Z: 3 groups of rows, each row roughly a mix of its group's hidden directions:
Z (101 x 10):
[[ 17  -8  29  48   8   5   7  29 -30 -14]
 [-33   0  31  12 -42  -1 -39   0  -4  -2]
 [  4   6 -24 -10 -40  -3  20 -19 -44 -23]
 [-26  26  -6 -45  -6 -34  -8  -5  18  21]
 [-19   5  24 -21 -40 -17  -7 -44 -14  -8]
 [  5 -11  34  -3  13  41  47 -11   4   6]
 [  5  -8  -6 -31 -33  -6  -1  -1 -38  43]
 [ -4 -22 -45  29  10 -18   8 -29  -2  28]
 [ 33 -35  10  -9   0  10  38  14 -21 -29]
 [-21  41  -6 -25 -12 -45 -20  -5   1  16]
 [ 13 -20  -8   7 -33 -25  31  41  -8  20]
 [ 21   6 -45 -19  23  -3  35  16   6  23]
 [ 34  28   3 -34 -25  10 -29   9  16  22]
 [ 50 -23  37  10   8   5 -25  -1   0  18]
 [  8  10  40 -11  29  15   1 -14  46 -17]
 [-34  15 -23   0  21 -20  31   6  22 -36]
 [ 27 -17  -2 -16   1 -18  30 -28 -28 -38]
 [ 16   4 -22  42 -14 -19  28  -5 -19 -36]
 [  1  32  19  15 -34 -42 -25  11   4 -16]
 [  0  30 -46 -27   1 -18  26  15   6 -23]
 [-19  26 -13   9 -16 -18 -42  34  26   2]
 [ 20  26  -2  34  31 -17 -17 -16  38   9]
 [-14 -25 -11 -11 -31  23  25  33  35  10]
 [ -9  19   1  18  10  25  -2  39  30 -40]
 [ 16 -13  19  37  25  33  13  37  -8  -8]
 [-20  34 -49  -8  11  -3   5 -17  28  19]
 [ 35 -20  42 -22  11  -5 -38  -1   1   9]
 [ 25 -11 -10   7 -41  15   1 -11 -51  -3]
 [ 64 -15  -3 -19   7  -5  10   9 -17 -15]
 [-17   3  30  10 -23  30 -40  12  23  23]
 [ 12 -26  -2  36 -36  13  -6  12 -39 -17]
 [ 23  24  20 -32  10   8  10 -48  17 -12]
 [ 16   3  -1 -31  33 -45  23 -25   2  -5]
 [ -9  23   4 -30 -29  10  30   6 -10  44]
 [  7 -18  12  35 -14  26  24   4   5 -48]
 [  1  -3  43   0   9   1 -41  -4 -43  -2]
 [-47  -9  -9   8  28   9 -30  32 -16  -4]
 [-18   2 -28  46 -24 -30   6   5 -26  11]
 [ 23  -3  12 -18  19 -32 -28  24  26  33]
 [-21   2 -40  14   9 -46 -11 -18 -26   2]
 [ 37 -40   5 -11   3 -13  43  14  13  -4]
 [  4  12 -28  30  -1  45  20  21   3 -28]
 [-14  -7 -17   6  55  19   7 -14  33 -15]
 [-13  12 -37   5 -24  26  29  -7 -35 -21]
 [  1  38 -16 -12 -21  57  -1   2   9   1]
 [ -2  31 -29  40 -10 -12  -2   6  42   7]
 [-15  38   2  18  33  16 -36 -21 -20  -6]
 [-21  17   5 -43  16 -34   4 -28   9  25]
 [ 12   8 -26  -3  18  31  13  24  19 -47]
 [ -6  -4  25 -12   3 -48 -30  14  35   9]
 [-27  16 -35 -16   4 -38  25  13   8 -28]
 [-15  20   4  39  -3  -7  48   3 -17 -27]
 [-30  -6   2   8  35  15 -37  31  16 -21]
 [ 21   2   1  22   6  55  22 -19 -13 -23]
 [ 19 -40   5  -4  -6  25 -45  12  15  20]
 [ 44   0  -4 -29   2 -12 -23 -29  33 -11]
 [-23  -4  38  -8  21  21  16 -17  21  40]
 [  2 -31 -30  50   0  -7  15 -12 -27  -5]
 [ 40  13   1 -11  24  44  15 -24  -8  15]
 [ 11  29  -5  -6  34  45  18  -7  30  -6]
 [-28 -26  16  29  40 -23   8   4  22 -17]
 [-26  31  -5  36  -8 -40 -11  -1  -2  27]
 [ 29   1 -27   0 -30 -42   1 -31 -14  14]
 [ -3  32  45 -37 -28  -6   3   8  -4  12]
 [-13 -12  22  28  36   7  27  24 -34  13]
 [ 13   9  -1   7   1  15  -5  35   1 -61]
 [ 14 -12  13 -49  -3 -26 -28 -26  16  17]
 [ -3  -2  35 -30  -8 -30 -19 -39   0  23]
 [  9  27 -35 -42 -20 -11  11  12 -27 -14]
 [-28  -4  -5  27 -16 -14   1  23 -54  -6]
 [-14   3 -10 -12 -13 -11  34 -43 -33 -27]
 [-29  18  -8  12  55  14  16 -16 -18   7]
 [  6 -19  -1 -16 -38  17 -10  29 -42  21]
 [ 34  -2  15 -53   2  18  -5 -17  25  12]
 [ 12 -23 -48  11  36  15  16 -16   6 -20]
 [ -5  -6  21  50 -11   7   3  46 -14   8]
 [-24   8 -16  18 -17  27  30 -18 -17 -42]
 [-46  19 -26 -25 -15 -37   5   8   5   1]
 [-23  28 -39 -13  15  11  -3  13  20  40]
 [ 34  24 -23 -18 -35  29 -14  18 -13  14]
 [ 22 -28   6  -3  37  29  -8  -2   9 -43]
 [ -7  17 -54  -4   8   7  37  11  20  15]
 [-25  11 -22   8 -10  35  33 -26 -29 -18]
 [ 48 -22  -3  23 -19  -5  17 -14 -18 -32]
 [ 42  24 -44  -7  13 -12   9  19 -11  18]
 [ -7  21  21  20   7  29 -43 -21 -10 -31]
 [-27   3  41 -13 -28  -5 -19 -42   6   1]
 [-31 -15  16 -23 -21  42 -14 -14   6 -29]
 [ 35   2  16 -22  27   2 -24  -9 -46  -7]
 [-23 -15  12  39 -12  21  18  19  42  -7]
 [  1  35  10 -18 -36 -25  21   7 -37 -11]
 [ 11 -38  -2 -10 -22 -16  53  11  -1 -11]
 [ 28   3 -13  -2  20  26  -6 -14  54 -18]
 [-39 -11  -5  -3  -9   1   1 -18 -39  44]
 [-28  17  12  -8  -2   8 -51 -10  31  23]
 [-17 -26   9  27 -19  28  27  24  33 -15]
 [ -9 -14  -5  52  -8  -9  26 -24   6  33]
 [ 32  12  21 -19  -9  22 -34  -1  10  41]
 [ 32   3  -8   6 -31 -35   0  -5 -33 -34]
 [ 27  24   4  31 -26 -33  20 -18  15 -23]
 [-39 -20  31  23   8  12 -29  28 -13  10]]

which group is each row in? (one row of each group first):
[ 38 -18  26 -38  19 -22 -22 -15  -4  12] | N
[-33  -1 -33  -9  43   8  -7  -9  25  25] | J
[ 58   3 -11  -2  11  18  23 -12 -17 -24] | A

[ -3  26 -26 -17 -28  32  23 -23 -29 -11] | A
[ 36   5   2 -45   3   8 -40  -6 -23   0] | N
[-38   7  24  11 -19 -32 -14 -16 -39   5] | N
[-24  10   9  -8 -25  -6  -2  32 -55  -2] | J
[ 16 -17  26  52   7   9  17  15  15 -26] | N
[-46 -12  -4 -13  19  31  36 -10 -15 -12] | N
[ 48   5   5 -28  -6 -45 -11   3   7 -10] | A
[ 19 -32  27  45  19  19 -15  18   9  -1] | A
[ 14   0  44 -28   8  17  24 -30  20  20] | J
